The same turns and mirrors carry the whole set onto itself and the rows of a family onto each other. Which other rows belong to the same family as each row named below? List them in the order they appear above.
These 40 rows form 5 families of 8 rows each.
fopa: [ 21  10   7  13   4  -4  13  21 -10  21  -3]
kotum: [ 26   1  14   7  26 -14   8  14   2   8  -7]
Tibon: [ 19   2  31   2  16  -8  13  12  -8   8 -11]
doboz: [11 -3 28  7 23  9 18 -2  0  8  6]
fes: [ 18  11  13   9   3  -1  11  25 -12  17  -5]
deg: [14 -6  8  2 28  1  7  5 13  8  0]
Lokin: [15 -5 31 11 21  7 16  2  2  2  5]
Volut: [ 21   6  15   4  28 -15   7  14  -2  12  -5]
bofuf: [ 22   1  13   6  27 -14   5  15   3   7  -2]
momel: [ 24   8   5   8   9  -3  11  22 -18  17  -3]
Kisez: [ 17   5  17  16  -1  10  25  14 -10  11   2]
lema: [ 21   8  31   5  14  -2  19  10  -3   1 -10]
loto: [ 24   3  32   8  15   0  13   9  -1   7 -11]
rofa: [10 -6 12  3 27  2  9  6 14  4  4]
Vetug: [14  2 -9 10 12  0 15 18  1 15  6]
bas: [ 9 -6  3  9 11 14 18  7 -6 15 15]
Lefeg: [ 9 -5  5  8 13 19 18  6 -9 13 12]
bimif: [15 -1 18 16 -2 13 24 14 -9 11  2]
peto: [ 18   4  18   8   0  14  21  13 -16  10  -2]
Gon: [ 3 -2  4  7 11 17 15 11 -1 15 11]
tosos: [ 7 -2  6 12  8 15 19  7 -1 17 11]
kivev: [13  0 -9  2 14  5 10 17 -4 13  4]
Mis: [15  2 -8  8 16 -3 13 22 -4 12  8]
godi: [15 -1 -8  9 11 -2 12 22  0 14  2]
tamek: [ 18  -2   9  -1  26 -16  10  15  -1   6  -5]
Falik: [ 15   3  18   8  -2  14  22  13 -12  11   1]
lasos: [ 21   5  11  14   3  -4  13  24 -12  20  -4]
Fabe: [ 20   4  32   6  15  -4  11   8  -8   7 -10]
zun: [ 24   7   9   9   5  -5  14  22 -17  18   0]
fasu: [ 21   1  11   2  24 -15   8  14  -1   3  -8]
dudob: [ 5 -9 11 -2 27  1 11  3  6  8  3]
nise: [11 -7 30  5 18  6 22  2 -3  1  1]
Pekif: [16 -8 26 10 22  9 19 -1  4  4  4]
nas: [23  5 31  7 15 -4 11 13  0  3 -9]
vidon: [12 -7 25  6 19  8 20 -1  0 -2  2]
vima: [ 15   2  19  15   3  12  25  15 -14   7   7]
nifus: [ 8 -7 10  0 28  0  6  3  7  8  2]
Zat: [ 7 -8  3 13 10 14 16 10 -1 18 12]
tomam: [14  1 -8  1 10  1 10 19 -2 15  3]
monu: [10 -2  6  0 28  0 12  6 12  3  3]

Which other rows belong to the same family as lema? doboz, fes, Volut, Gon, Mis, vima, monu
Which other rows belong to the same family as peto? Tibon, momel, Lefeg, kivev, tamek, dudob, nise
Which other rows belong to the same family as rofa? fopa, Lokin, bofuf, Kisez, Vetug, tosos, nas
Which other rows belong to the same family as bas? Falik, Fabe, zun, fasu, vidon, nifus, tomam

The same turns and mirrors carry the whole set onto itself and the rows of a family onto each other. Which other rows belong to the same family as each row named below? List them in the order they appear above.
These 32 rows form 8 families of 4 rows each.
Bim: [ 20   8   0 -17   2  -1   4 -14   6  -2   0  -3 -11   7   6 -10   7   1
   2  23  -4 -15   7  -7   3  -7]
Deveg: [ 15  12  -2 -14   4   1   4 -12   4   6 -13  -7  -8   7   5 -13   5  -5
   5  24  -6  -3   6  -2   7  -3]
geku: [-14  -1   2 -23 -11   3 -11 -17   7  19  23  -2  -1  -1   3   5   1  13
  -8   2   8   0   4   3   3   5]
nogi: [ 22   7  -1 -10   7   1   6 -15  -3   4  -2  -4  -5   3   2  -5   7  -1
   3  21  -2 -17  16   1   6  -5]
luvul: [  8  -1   2  -8  -5  -3 -11 -16   1  16 -12  -3 -13 -14  -7  15  15  -2
  -2  16  15  -1  -1 -10   7   6]
maz: [ 11   3  -7  -7   4  -7  -7 -17   5  14   0  -4 -12 -10  -6  15  17  -1
  -4  17  12   4  -2 -14  12   7]
bonu: [ 11   1   6  -9  -2  -7  -2 -15   9  19 -14   0 -13 -14  -2  12  14   6
   1  19  15  10  -1  -6   3   7]
zanev: [-22  10  -7 -17 -14  -5  -2   3  10   7   4  -3  -1 -18  -1  -5  -2   8
  11  21   9  -8   3  -6  17  -4]
felab: [ 17   7 -10 -11   0  -1   9 -14   8   4  -2   1  -3   6  12  -6  15   0
  -4  26  -7 -11   7  -8   2  -4]
firu: [-16   2   3  -9 -16  -4   9   0   8   5   2  -4  11 -16   6 -11   1  10
   7  12   5  -5   6   9  20 -10]
kuliv: [ -7  -1  13 -18 -15  12  -5  -9   7  19  20  -8  -2   4   1   0   1  11
 -14   3   5   6   6  -4   4   7]
suf: [ -7   5   8 -20 -11   9  -2  -8  15  21  28 -12   0  -5   0  -5   6   8
 -10   7   5   5   4   1   7  13]
tidi: [  3   8  12 -13 -19   9  -7 -12  13  22  24  -4  -2   3   4  -4  -1  10
 -13   5   5  -2   2  -2  16   3]
Pum: [  6  -4  -1  -5   3  -4 -13 -12   0  17 -10   2  -4 -10 -13   8   7   7
   8  24  20   2  -4 -10  13   8]
zugip: [  7  -1  14  -7  -2 -12  -4 -22   5  16 -11   4 -12 -11 -14   6   9   4
   5  16  13   1   0 -13   7   9]
bifen: [-15   3  -2 -19 -14 -14   3  -1   9   9   6 -11  -5 -16   3  -4   0  14
  13  12   1  -2  12   2  17 -13]
dupi: [ 16   0   2  -5  -7 -11  -5 -14   6  16  -8  -2 -11 -16 -10  11   9  -2
  -1  15  15   6   2 -10   8   9]
zave: [ -1   3   9 -19  -2   8  -5 -12  10  20  26  -7   5   2   3  -3  -5  11
 -13  12   8   6   5   7  13   9]
paluz: [ -8   5   9 -22  -3   6  -9 -10   7  17  27  -8   6   0   0  -9   2  13
 -12   8   1  -5  -1   2  12   6]
Fimen: [-10   4   9 -17  -9   3  -9 -13  13  20  23  -7  -3   0   3   2   2   3
 -18   4   4   8   4   0   5   3]
foze: [ 21   7  -4 -16   4  -2   4 -14   1   0  -6  -8  -1   4   6  -6   6   1
  -1  21 -10  -9   4   3   4  -9]
fus: [ 16  10   0 -11   1  -7  11 -18  -1  -8   0  -4  -4   7   2  -7   3   3
  -6  22  -7 -14   7  -8   2   3]
soze: [-18  11  -3 -17 -14  -5   5  -1  11  10  10  -8   4 -15  -1 -15  -2  14
  10  20  10   2   5  -6  15 -11]
Beg: [ 18  11   0 -13   5   9   7 -12  -3   5  -1   1  -3   3   2  -2   1 -10
  -4  23  -3 -14   5   0   4   1]
Nasit: [-23  13  -1 -10 -15  -6  -1  -3   4  14   6 -11   5 -20  -3  -7 -10  12
   8  17   4  -1   6  -3  17  -3]
molaf: [-17   3  -1 -16 -16  -9   2  -1   3   5   8  -7   1 -18   5 -14   5  11
  10  19   1   2   4   2  18  -9]
losa: [-10  14  -3 -20 -23  -9   6   2   1   9   8  -3  -5 -18   2  -8  -2  17
  11  12   5  -3   2   0  17  -7]
fitoz: [-14  10  -1 -15 -18 -14   6  -5   7   8   7  -6   5 -19  -1  -8   6  17
   9  16   1  -4   9   2  17 -12]
rarut: [ -6  -5   7 -16 -16   3 -12  -5  11  17  20 -12   2  10   3  -2   5   6
 -14   5   7   2   8   1  12   5]
zamo: [ 14  -2  -2  -5  -2  -4 -12 -13   6  13 -11  -1  -9  -8 -16  14   8   2
   7  15  15  -1  -1  -8   0   8]
Nuto: [ 14  16  -4 -12   8   3   5 -14   3   5   1  -4  -3   5   3   0   3  -1
  -3  21 -11 -16  10   4   4   2]
Dadep: [ 13   4  -4  -8   1  -7 -10 -23   4   8  -8   3 -10 -16 -14  12   7   5
   6  26  15   1  -6  -3   9   5]

Which other rows belong to the same family as dupi? Bim, kuliv, fitoz
Which other rows belong to the same family as Deveg? geku, maz, firu
Which other rows belong to the same family as Beg? paluz, Nasit, Dadep
Which other rows belong to the same family as suf? nogi, soze, zamo
Which other rows belong to the same family as zanev? Pum, zave, Nuto

The same turns and mirrors carry the whole set onto itself and the rows of a family onto each other. Which other rows belong to the same family as each row named below? List them in the order they appear above.
These 32 rows form 4 families of 8 rows each.
pofet: [-11  -1 -10   5  -9   7   0  -3  -2   3   4 -21   9]
Tetop: [ -8  -2  -7  12  -5   3   1   3   4   8  -3 -20  12]
zos: [ -9   5  -5 -13  -9  13   3  -2  10   2 -10  -5  21]
mar: [ -9  -4  -3   3  -9   8  -2  -6  -8   9  -3 -17  14]
dilan: [ -8  12  -9   2  -6 -11  -2 -11   2  -7   3  -2   1]
Pimon: [  8 -11  16   1  -6  12  10   3   8   2 -10  -6  14]
boz: [-11  10   0 -16 -12  11   7  -1   8  -4  -8  -6  13]
marot: [15 11  0 -9 -9 11  3 -8 -7 -2 -2 -4  3]
sepu: [ 5 -3  6 16 -1 -1  5 -2 -2 10 -3  0 -7]
venag: [ 16   9   3  -5   1  10   0 -14  -1  -1   2  -4   1]
Rozo: [-10 -13  -9   5 -14  -1  -8   7   9  -5  -5   4  15]
rekud: [  5  -6   8 -11  -2   8  -4   3   5  -4  -6  16  -5]
mavu: [-6 17 -3 -1 -6 -9 -6 -7 12 -6  3  1 -1]
somug: [ -3  -4  -6   7  -6   7  -9  -3  -3   5  -2 -21  13]
pidel: [  2 -11   9  14   0  -6  -1  -1   2   5  -6  -3  -9]
laba: [  7  -7   8  13  -3  -6  -3  -4   1  -5   0   0 -10]
fubi: [ 17   8   0  -6  -9   9   3 -14   3  -3  -3 -11   2]
Kiv: [-12  12  -8   3  -7  -8  -6 -10   9  -5  -6  -2  -4]
teb: [-12  -1  -4 -19  -5  11   4   0   8  -7 -11  -6  14]
muden: [-12  10 -10  -6  -8  -5 -12  -8  13  -2   2  -1   1]
mesu: [ 11 -11  10  -2 -12   7   6   5   4   7 -11   2  18]
bik: [ 12 -13  10   6  -5  14   8   3  -3  -3  -9  -3  11]
daku: [  3   0  11 -13  -7   5  -1  -6   6 -10  -7  14  -4]
Lup: [  4  -4   1  -8  -5   9   0   0  10 -11   0  18  -3]
Mup: [-11   3   0 -19 -13   0   3   1   6  -6  -8  -4  15]
zov: [ -9 -13  -2   7  -9   2  -3  15   9  -4  -8   5  11]
zem: [  2  -4   8  16  -5   3  -4  -1   0   4   0  -2 -13]
Kenos: [-11 -16  -6   7  -7  -6  -6   4   8   3   2   5  14]
kub: [  4  -3   3 -10  -3   0   2   8   6  -6   0  15  -8]
noso: [  6   8   2  -9  -2   9   1 -20   0   1   2 -11  -2]
vetap: [  8 -14   7   5 -10   8   9  -1   2   3 -16  -4  17]
botu: [-10 -10  -1  10  -6  -3  -8   4  12  -4  -6   9  15]

Which other rows belong to the same family as mesu? mar, dilan, marot, sepu, Mup, Kenos, kub
Which other rows belong to the same family as zos? Tetop, laba, muden, bik, daku, zov, noso

The same turns and mirrors carry the whole set onto itself and the rows of a family onto each other. Which other rows belong to the same family as each row named below? List them in the order they appear above.
These 16 rows form 4 families of 4 rows each.
Z: [ -4 -14   9  10  -1  10  -2   8   1 -12 -10   3  -2  -6  -6  18   4  21
 -12   9   7   8   6  -1  -6 -10  -7  -7   8   5   2   2  -1   6  11  -9
 -14  -6   2   3  -2   3   9  -3  -3   0  -2   3   2 -10   7 -11  -5  -1
  -2]
U: [ -2   3  -5  -2   1   7 -15  -7  -6   2   4   1  -1   1  13 -26   8 -14
   1 -11   2  -9  -9  10   2   8   5  -3 -14   1   8   1  -8   0 -10   6
  -4  -3   0  -7   6   9   4   6 -11   3  -6 -11 -20  14  -1  -3   4   8
  -3]
K: [ -2 -16  11  11   0  -2 -11  10  -2  -6   0  -1  -2  -6  -8  10   6  17
  -8   5   2  10  12   4  -7   2  -9  -8  12   0   2   8   3  10  11 -12
  -9  -4   7   4   4  -7  12  -3  -4   5  -1   6  -2 -11  12  -7  -6   7
   1]
F: [ -3  -1 -10   0  -1  -5   6  -5   3   1   6  -2   2  -2  13   6  -4   5
   3   5  16  -7  -4   3 -23   2   7  -2  -4  -1  -5   8  -1   0  26   2
   8   4  -4  -2   1   4   3  -4  18   1   1   0  -4  -1   3   6  12  -9
   5]
A: [  3 -13   9   9  -6   5  -8  12   3  -6  -7  -2   0  -3 -10  13   2  20
 -12   7   3  10   7   2  -5  -2   0   1   7   1   1   4  -1   8  10 -10
  -5  -1   4   5  -1  -1  10   1  -1  -4   4   7  -2 -18  21  -8   0   6
   4]
B: [ -6   2   2   4  -4  15  -6   0   3   1   7   1   4   2  11 -29  -2 -19
   0 -12   7  -3  -9  10   7   2   6  -3  -8   3   7   6 -13  -6 -13   4
  -8  -9   4  -7  -1   0   4   6  -7   2  -5 -12 -16  17   4  -5  -1   7
  -2]
Y: [  1  -1   6  -9   2   8   1  -3  13  -1   0   1   6   7  -4  -7  -3  -4
   4  -6 -11   9  -7   0  24  -1   7  16  -8  12   6   9   9  -9 -22   5
  -2   4 -11  14   3  -4  -7   0  -5   3   5  -9   0   5   6   4 -11   6
   2]
N: [ -2   0  -7   3   8   0   6  -3   7  -2   4   3   1   1   5   9   0   6
   6   2  18  -4  -1   3 -22  -1  -1  -8  -5   8  -7   3   4   2  19  -1
   9   0  -2  -3  -2   2   7  -9  21   1   2  -1   8  -2  -8   4   4 -11
  -3]
D: [ -7   3  -8   1   6  -7   6  -4   1  -6   8  -2  -5  -4   9  10  -6   8
   8   0  14  -5  -5   4 -27  -4   6  -4   4   2  -5   8   3  -1  18  -3
   4   5  -7   3   8   0  -4  -3  16   1  -5   6   3   3  -3  10   5  -6
   0]
T: [  1   5  -1  -2   1  22 -11  -6  -4  -4   6   0   1   1  13 -26   6 -12
   0  -7  11   1  -8  10   5   5  10  -6 -13  -4   6   2  -8   0 -12   3
  -4   4  -1  -7   1   1   5  13 -15  -2  -4  -6 -21   5   3 -11   1   9
   1]
P: [ -3  -1   4   0  -4  17 -10   0  -3   4   4   2   0   2  12 -22   8 -16
   8  -6   7  -7  -4  -1   6   0   6  -2  -8  -4  11  -4  -7  -7 -16   0
  -1  -2   7  -8   0   4   7   3  -9  -4   0 -17 -23   5   1  -3   6  11
   8]
C: [  3  -2   7  -1  -3  12  -9  -2   7  -4  -3   6   7  -1  -2 -13  -1   3
   3  -1  -6   1 -19  -7  18  -1  10  17  -5   6  -5   6  12 -11 -24   5
   2   6 -10   5   0   1 -14  -2  -1   6   1  -9   4  -4  10  13  -8   6
   6]
L: [ -3   3  -3   2   9  -2   6  -3   4   1   7  -3  -8  -6   9  12   1  10
   5  -6   8  -6  -6   7 -20   3   2  -3   1   0  -5   8  -1 -11  21  -4
   9  -2  -5   8  -2   5   8  -9  17   7   0  -4   1   1   6  11   4 -16
  -6]
X: [  4   0   5  -7  -1   1  -6  -1   4  -3  -2   4   3   3 -10  -1   2   1
   4  -3 -17   8 -10  -2  16   5   4  12 -10  12   7   7   5 -10 -28   2
   2   3 -13   8   5   2 -11   2 -10   4  -5  -9   6   0  12   9  -8  14
   1]
S: [  6  -2   8  -6   3   5   3  -1   7  -3   4  10   7   1  -6  -9  -7   0
   3   1 -14   7  -7  -3  16   8   6   9 -14   3   3   6   7 -12 -21  -2
   5   8 -15   7  -5  -2 -16  -4 -10   5  -1 -13   4  -2  11   9  -6   9
   7]
J: [ -4  -9   2   8  -3   3  -5  12  -1  -2  -8  -4  -3  -6  -5  13   4  17
 -12   9   1   2   3   1  -3   4  -5  -7  18   7   4   0  -8   9  10 -12
  -4   3  14   7  -2   3   9   1  -2  -1  -2  12  -2  -9   9  -7 -12   0
  -4]

Which other rows belong to the same family as N? Z, B, Y
Which other rows belong to the same family as L? P, C, J
Which other rows belong to the same family as D? K, T, S

